In the rows, zero is written as 128.
One turn sends every row of this set to another row. A few are shown first. Where does it send the rows asked after them?
Z_936: [120 125  96 132 151 153 133 113 166 139 146 135  98 170]
Z_707: [135 125  82 122 119 122 136 107 162 165 155 131 137 133]
Z_856: [148 126 113 135 133 136 153 118 155 108 141 134 111 148]
Z_58: [110 129  98 150 135 130 164 116 158 111 145 124 139 141]
Z_660: [120 133 125 130 136 126 142 113 126 153 124 163 149 137]
Z_735: [101 129 120 158 146 146 132  96 155 138 109 129 124 145]
Z_489: [ 93 125  84 112 132 158 149 111 162 136 151 141 110 149]
Z_290: [130 148 106 107 122 154 146  85 139 142 117 149 110 141]
Z_280: [ 97 124 134 154 120 146 144 113 159 148 145 140 118 122]
Z_27: [111 137 109 140 142 164 158 120 142 163 149 124 143 117]
Z_243: [116 151 104 137 163 144 141  92 154 167 148 140 101 161]
Z_172: [116 112 109 144 121 137 143 133 164 132 152 139 140 120]
Z_402: [133 127  93 135 132 143 137 121 160 158 164 166 127 128]
Z_959: [129 171 101 148 139 137 163 104 159 150 139 140 118 124]
Z_682: [125 110  98 122 124 105 143 100 143 148 141 133 137 165]
Z_709: [139 136 100 126 118 128 153  79 160 163 133 135 134 116]
Z_507: [ 88 136 106 130 129 123 152 104 159 179 134 130 107 144]
Z_900: [145 123 111 126 145 140 156 103 141 188 134 134 135 149]
Z_100: [152 116 103 145 135 146 126  92 157 133 134 144 109 156]
Z_781: [132 137 132 127 139 137 170 104 142 123 122 151 118 157]
Z_820: [ 97 137  99 123 137 150 140  95 142 153 127 141 161 156]
Z_117: [102 128 116 115 133 154 167 109 129 157 136 115 127 164]
Z_207: [141 127 125 148 127 150 169 101 147 143 119 110 139 145]
Z_536: [114 120  82 102 139 140 135 108 145 142 138 135 141 167]
Z_917: [129 120 117 131 145 176 149 103 149 164 132 129  97 134]

Z_707 turns into Z_172
Z_27 turns into Z_207
Now find these:
Z_489 turns into Z_682
Z_660 turns into Z_959
Z_709 turns into Z_280

One turn sends every row of this set to another row. A few are shown first. Where does it send the rows asked after them?
Z_902: [139 134 111 130 119 140  98 154 113 136 127  99 104 130 130 163 131 182
 154 152 119 154 137 158 122 156 141 132]
Z_806: [114 154 129 140 126 132 139 145 116 162 103 137 112 148 108 141 113 141
 153 139 150 159 131 134 134 150 139 103]
Z_993: [132 142 106 115 165 126 110 128 144 132  62 134  87 144 137 157 113 172
 139 155 114 162 148 146 117 138 153  99]
Z_186: [108 139 106 134 155 142 127 136 103 124 110 136  91 141 123 178 136 147
 162 157 110 147 113 156 156 157 103 115]
Z_107: [128 154 101 124 137 138 109 140 133 140  82 137  81 148 142 181 111 158
 116 168  98 179 119 143 117 130 123 112]
Z_312: [123 149 104 117 127 115 107 122 145 147 120 117 123 157 142 166 128 170
 124 141 112 167 132 152 111 145 146 133]
Z_766: [133 142 100 114 121 127 105 138 131 145 125 104 121 146 141 172 132 174
 136 149 115 157 142 154 113 154 141 141]
Z_495: [102 129  88 139 158 140 125 142 112 124 115 108 101 146 131 173 118 139
 144 151  97 147 126 154 155 162 120 126]
Z_430: [127 142  95 126 119 147  84 112 122 119 106 138  96 135 139 128 117 143
 151 160 124 153 145 166 110 162 122 101]
Z_305: [131 162  99 137 134 183 114 128 105 149 103 141  95 132 139 146 140 169
 144 127 121 169 159 140 140 154 134 116]
Z_350: [125 147 106 118 169 159 127 127 112 133 115 143 112 122 130 161 129 159
 178 123 110 137 132 122 139 148 132 113]
Z_812: [125 144 105 120 172 162 120 127 112 132 112 137 108 117 133 159 131 160
 177 121 110 138 137 121 140 152 131 117]
Z_72: [119 152 101 121 126 113 110 124 147 146 117 115 120 156 142 168 126 165
 119 143 109 166 128 155 117 143 144 135]
Z_210: [107 156 111 103 146 163 116 110 129 137 120 139 110 150 122 163 139 162
 167 140 125 157 142 135 128 179 156 148]
Z_718: [129 152  95 120 142 129 106 142 136 139  75 134  82 151 145 172 117 164
 125 166 100 176 125 141 115 127 127 109]
Z_869: [113 150 133 145 138 150 121 148 158 127  84 123  86 114 112 151  98 130
 140 150 118 187 137 135 149 157 141 124]
Z_501: [120 142 128 111 139 137 102 123 114 123  85 132 104 112 122 181 136 152
 141 160 114 192 133 130 150 153 141 146]
Z_5: [114 136 104 118 130 145  98 141 169 120 105 125 100 120 134 147 117 164
 150 123 128 141 120 148 124 147 136 156]
Z_355: [104 135  94 121 121 146  98 145 162 135  96 127 109 132 136 151 116 172
 152 123 128 158 126 155 117 159 124 156]
Z_197: [118 146 119 146 139 159 109 139 154 126  92 121  80 131 117 121  98 130
 154 140 125 173 142 160 122 176 143 109]
Z_232: [132 149 107 126 150 174 119 126 108 137 111 143  99 126 133 146 142 164
 169 118 118 149 153 121 144 154 129 118]
Z_924: [105 160 106 118 143 176 121 120 149 140 128 137 106 153 115 168 124 168
 159 131 120 154 138 138 123 178 152 144]
Z_336: [130 130  98 160 153 149 133 132 145 129 107 133  99 123 135 148 121 149
 137 158 109 161 153 154 132 152 178 132]
Z_832: [107 129  87 141 154 138 127 144 119 115 111 112  99 151 135 168 118 136
 143 150  97 147 131 145 155 168 116 124]
Z_610: [102 125 109 125 119 157 110 127 130 153  96 172  85 146 122 165 115 138
 129 138  99 166 102 142 137 136 136 120]
Z_932: [116 143 115 137 150 141 122 130 106 132 106 143  89 138 123 183 135 144
 164 162 111 147 105 152 153 149 103 113]
Z_577: [123 135  98 132 126 144 125 125 138 140 136 133 110 148 143 177 103 129
 138 126 113 159 155 140 128 147 137  89]
Z_35: [125 137 110 129 172 145 115 121 129 135 104 140 109 129 105 192 115 144
 187 148 113 147 115 128 134 154 134 108]
Z_671: [104 136 104 120 125 129 123 116 151 151 105 155 102 157 134 173 114 152
 115 144 102 162 108 146 124 134 144 126]
Z_773: [114 143 132 124 136 145 114 142 132 129  89 121  93 101 117 177 118 139
 138 161 106 196 133 132 154 144 137 135]
Z_600: [120 160 130 137 128 142 136 149 115 162  98 140 114 149 110 140 108 137
 158 139 143 167 132 133 136 146 140 102]
Z_516: [ 92 121 105 124 124 171  93 138 117 144  98 156  76 132 118 156 117 134
 139 140 104 157 113 125 136 140 138 120]
Z_246: [113 143 119 145 132 162 108 141 154 129  96 124  86 134 120 117 101 129
 152 138 126 171 144 161 121 177 140 113]
Z_656: [117 139 109 137 150 137  91 122 134 144  95 146 106 135  97 194 116 146
 181 168 115 174 113 146 119 159 135 107]
Z_819: [124 158 140 145 142 155 112 150 115 141  89 137  87 131  90 153 105 140
 139 169 132 173 126 152 133 142 144 107]
Z_415: [118 139 102 140 127 154  91 126 144 124  99 131  87 132 123 116 107 141
 146 146 133 162 151 167 109 173 134 111]
Z_389: [126 159 110 115 139 154 100  91 150 125 107 113 102 128 116 141 112 138
 158 128 131 168 141 116 116 154 128 125]
Z_787: [108 135 108 134 122 147  92 130 142 152  83 138 109 147 102 184 118 156
 175 161 121 186 120 156 111 163 123 112]
Z_693: [147 135 124 145 135 115 119 117 141 150  99 139 108 116 128 150 101 166
 175 133 112 143 143 147 141 160 132 108]
Z_562: [115 142 109 116 138 161  84 111 141 123 105 108  93 130 112 132 113 138
 158 123 126 167 145 112 118 147 134 123]
Z_827: [124 160 135 138 138 150 115 149 109 149  89 134  92 139  90 143 103 137
 140 161 138 171 130 148 131 147 146 106]
Z_987: [127 142 106 119 162 118 106 126 144 127  68 138  79 144 143 153 114 172
 139 156 111 170 140 149 118 139 150  99]

Z_389 turns into Z_924
Z_350 turns into Z_72
Z_766 turns into Z_415
Now find these:
Z_336 turns into Z_693
Z_305 turns into Z_902
Z_832 turns into Z_993
Z_671 turns into Z_869
Z_812 turns into Z_312
Z_562 turns into Z_210
Z_656 turns into Z_610
Z_827 turns into Z_186
Z_501 turns into Z_787
Z_107 turns into Z_819
Z_987 turns into Z_600

One turn sends every row of this set to another row. A few are shown first. Where does it send the rows asked after them?
Z_125: [123 100 113 109 160 109 107 115 120 109 122 172 107 145]
Z_132: [121  78 114 130 151  93 145 106 115  94  78 154 119 141]
Z_401: [129 118 108 153 150  98 124 125 118 120 116 160  71 135]
Z_592: [127  87 128 138 145 113 138 146  90  70 102 136 104 136]
Z_506: [118  98 113 111 155 122 105 138 127 119 114 154 107 132]
Z_927: [117  91 105 140 150 112 139 158 108  85 116 130  90 137]
Z_811: [120  94 111 118 113 122 109  83 105 109 120 156  98 142]
Z_470: [124  98 113 113 139 110 109  87 110 106 124 172 101 150]
Z_377: [132 104 118 135 148  78 131 119  89  73 118 160  90 147]
Z_629: [122 104 108 111 153 116 104 113 122 116 121 173 105 143]
Z_779: [121 101 106 114 147 125 101 131 126 122 114 161 106 133]
Z_46: [121  90 120 132 119 104 147 126  85  68 105 130  98 140]
Z_541: [121  75 113 136 158  99 135 117 117  98  78 140 121 141]
Z_647: [113  93 110 118 127 134 106 135 121 122 109 138 105 123]
Z_964: [128 112 109 156 136 108 130 104 108 118 121 158  65 138]
Z_73: [126  72 114 135 153 109 136 115 109 103  81 125 118 136]
Z_241: [115  91 110 122 105 134 108 108 110 119 112 139 100 129]
Z_831: [119  98 105 117 129 133  99 127 119 125 111 145 104 127]
Z_960: [117  83 112 152 125 129 143 145  98  88 112 129  87 128]
Z_236: [125 110 101 158 133 110 124 124 116 124 114 140  66 131]
Z_666: [119  79 118 127 140  98 154  95 108  98  85 153 116 137]
Z_420: [133  95 124 147 120  97 136 105  79  75 115 159  89 137]
Z_676: [127 115 103 155 142 104 122 132 119 122 112 148  70 130]
Z_748: [127 109 104 157 129 112 127 110 111 121 119 144  63 135]
Z_382: [123  75 120 125 137 109 156  95 103 103  88 136 111 132]
Z_39: [130 116 110 154 145 100 130 111 113 117 121 164  67 137]
Z_123: [118  87 117 134 127 101 149 119  90  60 109 141  99 150]
Z_451: [120  85 119 137 143 104 144 124  93  59 110 150 102 155]
Z_926: [123 101 107 110 138 117 108  92 113 114 125 173 100 145]
Z_923: [122  99 106 114 118 126 108  89 107 117 122 157  98 139]
Z_193: [124 100 107 133 162  86 134 146 103  77 118 147  92 146]
Z_873: [126  71 118 130 144 114 145 104 101 106  85 123 114 131]
Z_938: [126  90 127 132 130 109 141 138  85  72 102 127 102 132]
Z_566: [124  86 125 141 152 109 139 138  94  62 106 148 107 147]
Z_589: [120  96 105 119 113 134 103 106 111 123 115 144 100 130]
Z_950: [126  88 121 156 110 122 139 118  83  80 113 144  88 129]

Z_125 turns into Z_506
Z_39 turns into Z_401
Now find these:
Z_938 turns into Z_46
Z_923 turns into Z_926
Z_132 turns into Z_541
Z_960 turns into Z_950

One turn sends every row of this set to another row. A few are shown first. Where does it send the rows asked after them?
Z_254: [105 119 122 114  97 138 131 105 122 130 117 166 105 100  86 103 137 141
 115]
Z_953: [131  90  97 122 118 123 139 132 102 124 133 153 130 151 102 107 143 132
 116]
Z_190: [137  94 112 132 135 122 105 112 119 136 132 146 146 131  82 124 137 113
 133]
Z_359: [122 100  99 126 121 123 116 121 114 148 127 126 132 115  83 114 134 100
 130]
Z_723: [122  99 124 128 143 115 136 109 136  89 146 131 114 126 117  97 129 127
 105]
Z_625: [ 89 119 133 134 128 116 146 111 124 135 144 153 109 115 134  97 118 138
 139]
Z_279: [ 97 112 122 125 136 117 141 120 124 139 102 154 121  98 121 128 118 100
 133]
Z_585: [107 142  80 117 136 112 119 120 133 118 141 150 111 115 119 100 132 118
 124]
Z_450: [128 100 145  85 104 118 123 115 121 122 118 152 118 119 119 114 113 152
 133]
Z_61: [110 110 120 132 146 130 128 107 139 110 133 118 103 116 109  94 118 106
 110]
Z_703: [120 112 120  99 129 118 131  91 101 127 108 121 111 122 117  91 105 112
 121]
Z_991: [114 113 144 124 131 105 141  97 135 125 133 172 110 124 125  93 111 115
 130]
Z_75: [110 114 111 122 131 155  93 123 117 125 138 178 124 121 118 126 127 135
 109]
Z_841: [123 124 115 103 125 109 150 121 144 125 122 159 131 139 102  89 120 134
 100]
Z_245: [109 110 132 118 113 121 113 142 131 110 123 135 116  91 123 109 134 133
 113]
Z_14: [109 114 121 120 128 125 127 108 133 125 158 186 125 122 143 108 133 128
 130]
Z_644: [125  90 125 129 110 120 115 103  89 131 125 148 121 139 116  98 140 148
 105]
Z_66: [117 108 108 115 111 128 141  99  92 110 101 151  99 112  95  99 119 127
 120]
Z_137: [105 125  95 110 126 135 107 111 137 115 154 151 122 105  86 115 125 126
 145]
Z_83: [103 121 126 134 111 125 127 102 112 118 142 155  91 110  91 104 137 151
 121]
Z_259: [135  94 139 114 134 102  99  91 105 126 116 152 131 127 122 102 115 146
 125]
Z_110: [112  96 130  96 144 139 139 136 131 149 137 150 121 106 118 115 110 110
 124]
Z_515: [111 107 112 131 133 140 126  95 136 137 112 174 142  97 121 130 110 126
 140]
Z_563: [120 103 109  84 161 103 123 110 137 145 119 145 129 113 124 110 144 136
 121]
Z_48: [121 102 116 114 159  91 111 114 141 117 132 131 119 125 105 114 146 118
 108]
Z_915: [139 109  82 132 126 140 131  90 112 140 122 157 136 119 117 118 110 131
 139]
Z_684: [114 108 105 118 147  78 123  97 131 143 133 152 142 119 122 119 136 142
 112]
Z_268: [110  86  93 112 131 122 108 120  97 140 140 147 107 145 103 119 145 139
 111]
Z_668: [106  86  78 115 133 100 137  99 112 113 121 156 120 112  97 134 118 130
 128]
Z_467: [126 107 141 127 147 140 119  99 119 131 127 160 112 117  69 123 121 137
 124]
Z_868: [118  97 123 102 149 143  92 114 122 118 151 171 121 125 126 120 126 131
 130]
Z_216: [ 86 115 105 107 125 139 138 108 114 147 138 152 106 125  93 110 116 161
 114]
Z_778: [130  91  96 108 106 125 137  87 134 134 126 167 144 109 116 123 113 144
 128]
Z_459: [104 127  95 108 134 115 111 128 117 108 145 162 117 121  96 138 114 115
 128]
Z_564: [ 93  95 141 112 148 121 125 107 125 139 108 144 122  99 137 121 129 119
 137]
Z_47: [133 128 110 114 135 140 103 115 128 141 140 149 124 148 124 126 112 148
 127]
Z_150: [131 102 127 106 108 108 111  90 117 137 116 154 138 108 128  83 119 138
 120]
Z_269: [119 109 120 107 130 128 137 109 125 117 157 103 121 118  98 111 122 133
 125]
Z_158: [106  85  90 124 142 115 142  85 107 110 144 151 115 122 114 125 120 152
 127]
Z_331: [131 117  85 106 134 116 146 104 126 124 121 164 118 136 134  98 148 130
 112]
Z_79: [119 114 113 110 135 120 132 101 110 115  75 135 122 123 121 107 120 132
 111]
Z_152: [120 138  86 116 126 126 127 105 138 147 112 160 126 125 121 101 143 133
 106]
Z_673: [123  92 116 120 117 129  96 125 129 134 113 122 140 106 105 106 142 129
 109]
Z_426: [129 104 117 127 133 100 122 123 108 159 123 141 137 122  88 126 104 135
 118]
Z_301: [116 114 109 113 146 112 159 109 116 109 120 146 130 127 118 147 109 139
 121]
Z_721: [112 114 129 133 122 142 107 124 142 125 127 129 118 115 122 117 126 143
  90]
Z_410: [115  85 142 117 137 159 134 100 117 124 139 155 110 118  92 114 132 120
 108]
Z_679: [109  83 120 115 152 131 136  74 112 127 125 156 103 114  94 128 119 125
 136]

Z_644 turns into Z_66
Z_450 turns into Z_216
Now find these:
Z_668 turns into Z_564
Z_158 turns into Z_279
Z_953 turns into Z_703
Z_991 turns into Z_137

One turn sends every row of this set to another row. A few are shown first. Where does it send the rows asked after them?
Z_612: [123  96 136 135 126 147 132 123 143 147 155 118 133 139 112 156 127 131
 138 136 131 133 133 107 121 153  89 130 151 133 128]
Z_649: [125  93 136 121 128 141 122 126 147 152 161 127 142 125 112 161 131 117
 142 133 118 142 127 109 122 144  93 129 159 134 145]
Z_302: [154 126 149 137 104 129 128 119 153 122 128 104 105  82 152 118 134 115
 149 116 105 136 121 119 120 118 125 143 145 120 133]
Z_850: [146 102 136 139 134 106 154 158 112 140 131 126 145 112 150 110 131 118
 132 142 139 124 160 138 101 122 147 120 129 129 122]
Z_621: [159 116 131 134 126 116 149 153 119 131 126 142 142 105 144 113 133 108
 130 145 127 130 155 153 105 113 132 103 129 120 111]
Z_68: [169 134 127 122 135 128 121 125 101 114 124 138 144  95 119 115 117 131
 122 129 124 128 124 144 114 105 127 149 159 108 146]
Z_303: [167 108 146 134 159 122 146 129 134 131 134 128 130  96 140 132 140 143
 126 109 158 117 170 137 115 101 142 138 144 142 133]
Z_996: [127 102 127 127 129 152 133 129 138 145 153 120 126 127 117 162 128 134
 146 134 129 139 115 108 117 148  89 140 150 133 128]
Z_728: [133 105 131 128 123 156 128 122 145 141 151 127 128 131 110 161 129 127
 139 137 123 139 124 116 122 146  79 124 150 129 121]
Z_920: [178 119 139 125 158 131 144 131 134 125 130 138 124  85 139 138 142 141
 129 110 150 124 155 146 115  92 134 135 144 137 125]
Z_919: [163 122 141 135 128 120 117 113 108 116 129 135 156 115 112 104 118 124
 110 132 126 118 156 145 119 113 126 131 160 107 147]
Z_52: [150 119 160 146  98 123 124 110 160 123 130 104 115  97 145 110 134 107
 139 118 106 130 147 122 126 125 121 126 146 117 133]
Z_763: [126  97 133 118 130 143 123 130 145 151 160 128 140 122 115 164 131 119
 144 132 117 144 120 108 120 142  94 133 158 135 144]
Z_983: [153 116 137 132 140 113 125 124  96 124 132 119 151 110 123 108 113 137
 121 127 136 117 140 129 112 117 143 158 160 118 159]
Z_576: [155 117 123 127 136 117 155 164 108 135 126 134 134  95 152 121 131 120
 140 142 132 133 135 144  99 113 142 128 129 126 116]
Z_635: [128  99 133 117 127 145 122 126 149 149 160 132 140 123 112 163 131 116
 142 134 115 145 123 112 122 142  90 127 159 133 142]
Z_342: [175 114 146 133 152 128 140 122 141 124 132 140 132  96 133 131 142 134
 120 113 149 120 175 149 119  97 129 120 144 134 125]
Z_775: [142 113 158 146 107 117 131 118 151 130 133  92 112  96 154 111 131 118
 147 115 114 128 138 109 120 129 135 147 146 127 143]

Z_303 turns into Z_342
Z_52 turns into Z_302
Z_919 turns into Z_68
Now find these:
Z_576 turns into Z_850
Z_996 turns into Z_612
Z_649 turns into Z_635

